0: array([31, 38, 37, 79, 45, 52, 26, 45, 58, 45, 34, 52, 69, 42, 43, 62, 63, 24, 51, 57, 32, 27, 64, 60])
1: array([45, 48, 56, 46, 53, 37, 63, 47, 43, 42, 60, 51, 42, 48, 56, 27, 49, 47, 41, 51, 75, 68, 49, 47])
2: array([50, 43, 59, 51, 47, 41, 49, 55, 46, 47, 55, 47, 50, 61, 52, 42, 42, 48, 56, 55, 62, 63, 40, 42])
3: array([54, 51, 51, 49, 49, 60, 48, 52, 63, 51, 61, 48, 48, 51, 56, 54, 50, 44, 55, 57, 37, 45, 43, 52])
4: array([43, 58, 45, 58, 51, 53, 60, 50, 60, 49, 53, 47, 52, 44, 44, 59, 46, 57, 58, 43, 45, 44, 55, 45])
5: array([49, 61, 47, 33, 55, 59, 99, 28, 52, 47, 50, 56, 33, 26, 49, 41, 20, 64, 33, 18, 62, 56, 70, 44])
6: array([45, 45, 49, 63, 49, 57, 55, 49, 53, 44, 50, 57, 51, 46, 42, 59, 48, 46, 40, 51, 39, 39, 59, 48])
7: array([56, 31, 44, 44, 52, 42, 53, 61, 56, 40, 64, 43, 56, 65, 38, 67, 61, 51, 65, 60, 42, 34, 35, 35])
8: array([42, 42, 40, 68, 51, 53, 35, 49, 54, 44, 42, 50, 59, 42, 38, 69, 63, 31, 53, 54, 35, 28, 48, 52])
9: array([61, 50, 63, 61, 50, 54, 61, 41, 43, 45, 52, 56, 39, 54, 65, 17, 32, 44, 34, 44, 59, 66, 64, 46])
10: array([52, 35, 48, 31, 53, 41, 48, 50, 54, 41, 56, 46, 39, 76, 45, 63, 60, 57, 65, 58, 50, 53, 16, 34])
11: array([62, 55, 56, 34, 53, 54, 38, 56, 56, 58, 54, 47, 49, 72, 53, 50, 49, 60, 50, 56, 44, 55, 43, 48])
12: array([51, 49, 56, 35, 54, 42, 60, 49, 46, 47, 59, 46, 44, 56, 46, 52, 48, 50, 52, 45, 58, 68, 39, 47])
13: array([56, 41, 71, 85, 51, 49, 42, 42, 44, 40, 62, 64, 39, 63, 67,  6, 36, 23, 35, 46, 64, 72, 64, 49])
14: array([51, 49, 56, 38, 55, 41, 64, 48, 44, 46, 60, 47, 43, 54, 48, 49, 47, 48, 51, 44, 62, 71, 39, 47])
15: array([51, 46, 53, 64, 52, 46, 22, 57, 56, 46, 63, 50, 43, 65, 50, 65, 66, 39, 54, 63, 47, 41, 34, 43])
16: array([60, 47, 38, 33, 50, 58, 61, 55, 59, 47, 62, 47, 55, 52, 39, 86, 52, 60, 65, 53, 36, 38, 35, 37])
17: array([46, 42, 60, 90, 42, 53, 11, 61, 57, 53, 58, 54, 61, 56, 59, 41, 62, 27, 58, 67, 48, 48, 42, 47])
18: array([52, 65, 60, 60, 44, 47, 37, 58, 45, 67, 46, 53, 47, 38, 64, 32, 59, 53, 50, 62, 62, 59, 65, 62])
19: array([59, 48, 64, 59, 54, 36, 42, 57, 34, 58, 43, 56, 56, 40, 64, 23, 53, 48, 40, 45, 68, 57, 58, 63])
20: array([54, 59, 61, 64, 42, 49, 46, 53, 41, 59, 41, 62, 45, 32, 72, 12, 44, 48, 34, 43, 64, 62, 79, 67])
21: array([40, 43, 31, 72, 46, 52, 29, 65, 48, 52, 28, 41, 75, 14, 42, 58, 62, 45, 64, 65, 25,  0, 75, 68])
22: array([55, 57, 33,  0, 48, 43, 73, 50, 53, 43, 61, 31, 37, 56, 43, 80, 44, 80, 62, 40, 48, 45, 24, 37])
23: array([57, 48, 47, 37, 50, 38, 61, 50, 47, 46, 54, 39, 38, 60, 52, 54, 43, 60, 58, 46, 59, 56, 41, 43])
24: array([58, 41, 69, 81, 39, 52, 25, 56, 45, 50, 63, 59, 54, 68, 58, 18, 60, 36, 51, 63, 57, 55, 59, 54])
25: array([37, 33, 55, 59, 46, 27, 14, 58, 35, 51, 55, 40, 55, 65, 64, 39, 60, 41, 61, 67, 64, 70, 35, 47])
26: array([45, 58, 40, 58, 53, 66, 67, 40, 54, 44, 49, 53, 43, 38, 52, 62, 33, 59, 59, 36, 47, 43, 56, 50])
27: array([52, 49, 37, 46, 54, 59, 70, 37, 55, 41, 43, 53, 51, 39, 30, 67, 37, 42, 45, 35, 29, 38, 52, 51])
28: array([57, 46, 46, 21, 50, 37, 68, 49, 49, 46, 62, 37, 46, 58, 46, 74, 49, 53, 60, 43, 64, 58, 23, 43])

array([61, 56, 68, 72, 49, 56, 68, 43, 55, 49, 56, 68, 34, 52, 59, 18, 22, 43, 34, 42, 64, 66, 69, 53]) 9
array([37, 32, 55, 64, 46, 28,  8, 60, 36, 51, 54, 41, 57, 67, 64, 40, 61, 38, 62, 70, 62, 69, 34, 49]) 25
array([53, 42, 51, 41, 48, 47, 52, 46, 43, 38, 63, 43, 52, 67, 32, 72, 62, 53, 61, 59, 38, 35, 40, 30]) 7
array([47, 35, 49, 48, 44, 29, 10, 70, 38, 66, 43, 49, 62, 52, 61, 36, 72, 43, 55, 68, 63, 62, 39, 63]) 25
array([57, 58, 34,  0, 50, 45, 79, 47, 57, 42, 61, 32, 36, 58, 39, 82, 40, 82, 60, 37, 45, 45, 25, 35]) 22
array([52, 50, 34, 45, 55, 61, 73, 35, 56, 41, 41, 54, 51, 37, 27, 70, 36, 41, 43, 33, 25, 34, 53, 52]) 27
array([64, 57, 57, 36, 50, 72, 99, 43, 58, 43, 56, 57, 46, 42, 45, 43, 29, 56, 35, 23, 48, 55, 61, 46]) 5
array([67, 64, 52, 33, 61, 72, 99, 29, 54, 32, 52, 68, 22, 43, 51, 39, 11, 56, 25, 14, 49, 53, 74, 40]) 5
array([56, 48, 71, 68, 44, 54, 39, 49, 47, 44, 58, 59, 45, 72, 53, 28, 54, 38, 45, 59, 54, 63, 53, 50]) 24
array([57, 57, 31,  0, 50, 44, 82, 47, 55, 40, 63, 30, 33, 57, 39, 84, 40, 83, 62, 35, 46, 45, 21, 34]) 22
array([43, 58, 46, 60, 50, 54, 59, 50, 60, 51, 52, 49, 52, 41, 45, 55, 46, 56, 55, 42, 45, 44, 59, 47]) 4
array([57, 45, 48, 24, 49, 38, 65, 50, 48, 45, 62, 39, 46, 58, 47, 71, 50, 51, 59, 45, 64, 59, 24, 43]) 28
array([51, 68, 58, 59, 44, 46, 37, 59, 44, 70, 45, 52, 47, 34, 65, 33, 59, 55, 51, 62, 63, 58, 66, 64]) 18
array([55, 48, 72, 74, 42, 54, 29, 52, 46, 47, 58, 59, 47, 71, 56, 27, 58, 36, 46, 64, 55, 63, 55, 53]) 24
array([48, 43, 28, 32, 51, 53, 45, 50, 56, 43, 46, 43, 57, 50, 26, 92, 59, 46, 58, 55, 23, 24, 29, 48]) 16
array([66, 62, 69, 61, 47, 62, 32, 53, 63, 57, 48, 46, 47, 72, 58, 25, 40, 60, 38, 54, 45, 60, 59, 54]) 11
array([64, 52, 63, 61, 51, 58, 69, 39, 44, 44, 51, 59, 36, 52, 65, 15, 28, 44, 30, 40, 58, 65, 68, 46]) 9
array([66, 71, 58, 25, 54, 60, 60, 41, 60, 64, 54, 46, 42, 67, 41, 54, 32, 76, 46, 39, 31, 49, 57, 41]) 11
array([63, 67, 56, 26, 54, 57, 57, 42, 57, 63, 53, 46, 44, 65, 41, 54, 36, 72, 45, 40, 36, 51, 54, 42]) 11
array([58, 45, 47, 19, 49, 34, 68, 50, 47, 45, 62, 37, 46, 59, 46, 74, 50, 52, 59, 44, 67, 60, 21, 42]) 28
array([53, 51, 36, 45, 55, 59, 72, 36, 55, 42, 43, 53, 50, 40, 31, 67, 37, 42, 44, 35, 29, 37, 52, 51]) 27
array([40, 63, 35, 39, 41, 31, 20, 56, 35, 67, 38, 41, 63, 41, 59, 73, 78, 79, 63, 66, 62, 42, 56, 62]) 18
array([55, 50, 49, 46, 49, 61, 53, 51, 64, 49, 63, 48, 47, 54, 55, 59, 49, 46, 57, 57, 33, 42, 41, 50]) 3
array([58, 48, 73, 74, 42, 55, 33, 50, 48, 44, 60, 59, 46, 75, 54, 26, 57, 36, 45, 63, 53, 64, 53, 50]) 24
array([51, 49, 34, 48, 55, 60, 69, 36, 56, 41, 41, 54, 52, 37, 29, 70, 39, 40, 45, 35, 26, 34, 53, 52]) 27
array([55, 42, 68, 82, 52, 50, 43, 43, 46, 40, 60, 61, 40, 62, 64, 12, 37, 26, 38, 47, 61, 69, 61, 49]) 13
array([57, 47, 47, 36, 50, 39, 62, 51, 48, 45, 54, 40, 39, 60, 51, 54, 44, 59, 57, 45, 57, 55, 40, 42]) 23
array([43, 62, 39, 43, 42, 34, 25, 54, 37, 65, 40, 44, 60, 42, 59, 66, 71, 75, 60, 63, 63, 45, 58, 61]) 18
array([52, 43, 60, 63, 50, 44, 44, 56, 48, 47, 57, 46, 39, 65, 57, 36, 52, 35, 52, 55, 59, 62, 40, 43]) 2
array([51, 67, 57, 57, 44, 46, 40, 59, 44, 70, 44, 51, 47, 33, 65, 33, 58, 55, 50, 59, 62, 57, 66, 64]) 18
